[ 25   5  23  -2 -61  30 -24 -27 -33 -25  -9   1  39 -20]
What is the entry just right of the smallest entry?
Answer: 30
What is the entry just right of 25?
Answer: 5
What is the entry just right of 1?
Answer: 39
What is the entry just left of the smallest entry?
Answer: -2

Questions about the array below. Indices start at 0.
1) What is the entry at row 0, column 1?
2) What is the entry at row 0, column 2?
3) What is the entry at row 1, column 0?
4) What is the entry directly above the centre entry?
5) What is the maximum?
6) What is the entry just right of the smallest entry?
7) What is the top-right entry?
8) What is the entry in the bottom-right corner?
[[-21  -1   2  -9 -12 -12 -34]
 [ 28 -19   3  -2  21   1  21]
 [-20  -2   3   2  -1  -6  -2]
 [  4  12 -11  12  -6   5  -1]
 [ -3  -2  -1  -1  -3  -1  -1]
 [-26   1 -21  31  24  -5  40]
 [  2 -11   7 -14   4 -10  -8]
 [-13  11   1  10  23 -10  17]
 [  6  24  -1 -24 -11   9   8]
 [-41  20  -4   5   2 -12 -28]
 [ -1  23  14 -16 -17  -2 -13]]
1) -1
2) 2
3) 28
4) -1
5) 40
6) 20
7) -34
8) -13

Questions about the grid below.
1) Report the minimum.
2) Report the entry just left of -2.21.
3) Report the entry just right of the smallest entry.
4) Report the maximum.
[[ 0.49 -0.26 -1.40 -0.07 -0.25 -1.48 -0.06 -1.74 -0.60 -1.90 -0.80 -0.66]
 [-0.47 -0.08 -0.10 -0.99 -0.58 -1.74  0.18 -1.92 -0.31  0.11 -1.56  0.05]
 [-1.30 -0.92  0.47  0.82 -1.86 -1.48 -1.13 -0.30 -1.60  0.77 -0.62 -1.80]
 [-1.60 -1.97  0.16 -1.12 -0.79 -1.52  0.09 -2.24 -2.27  1.39 -1.55 -1.42]
 [-1.10 -0.48 -0.16 -0.60  0.53 -1.44  0.89 -1.50 -0.28 -2.08  0.34 -0.53]
 [-1.93 -2.12 -1.05  0.44 -0.65  0.51 -1.66 -0.40 -0.30 -0.89  0.59 -0.15]
 [-1.05  0.77 -0.65 -0.04 -0.81 -0.49 -0.16 -1.26 -0.56 -1.24 -0.47  0.22]
 [ 1.64 -1.75 -1.26 -0.03 -1.46 -0.17  0.88 -1.51 -0.29  0.81  0.50 -0.74]
 [-1.14 -0.94 -1.41 -2.21 -0.73 -0.51 -0.77 -0.36 -1.17  0.29 -0.28
  -1.00]]
1) -2.27
2) -1.41
3) 1.39
4) 1.64

X = [ 18  32 -29  12  49  28  -1]
The first entry -> 18
The fifth-last entry: -29
Give the fifth entry.
A: 49

Read these off the row that follows.
1) The entry just left of the largest entry?
2) The entry at the centre?
3) The entry just right of -27?
4) The entry just left of 13?
[-24 -27 -24   0 -47  31  -1  54  29 -37  19  25 -13   0  13]
1) -1
2) 54
3) -24
4) 0

Read these off the array that follows.
1) Which number is the entry directly above 76.0?
2) Which number is the entry in the bottom-right corner?
3) Which number is the entry just right of 188.8?
4) Which number is the top-right entry?
5) Which number is the smallest entry?
6) Which number is the entry just left of 2.9?
7) Which number is the entry just left of 4.9?
8) Which number is the entry in the bottom-left corner?
35.1	74.2	29.4	85.3	-31.8	-47.6	-66.3	11.5	14.6
87.6	99.2	22.8	-15.8	53.2	42.4	193.3	96.5	-14.2
121.9	176.8	71.0	-39.6	2.9	-86.7	99.2	82.0	-26.1
-67.3	3.9	111.1	246.6	115.8	29.9	66.6	-17.0	92.8
-159.9	125.4	139.4	-9.4	64.1	-136.8	193.4	97.0	102.1
47.0	167.3	143.9	56.3	76.0	-31.1	188.8	125.5	156.0
-27.3	-99.3	-7.8	12.0	-5.8	45.8	79.1	-131.4	33.5
107.6	43.1	-27.0	6.5	-67.7	35.1	-28.6	62.4	63.9
102.4	63.2	87.8	4.9	158.7	88.8	58.4	51.9	44.4
-81.4	-53.8	17.0	-18.4	57.7	66.2	12.7	73.6	-10.5
1) 64.1
2) -10.5
3) 125.5
4) 14.6
5) -159.9
6) -39.6
7) 87.8
8) -81.4
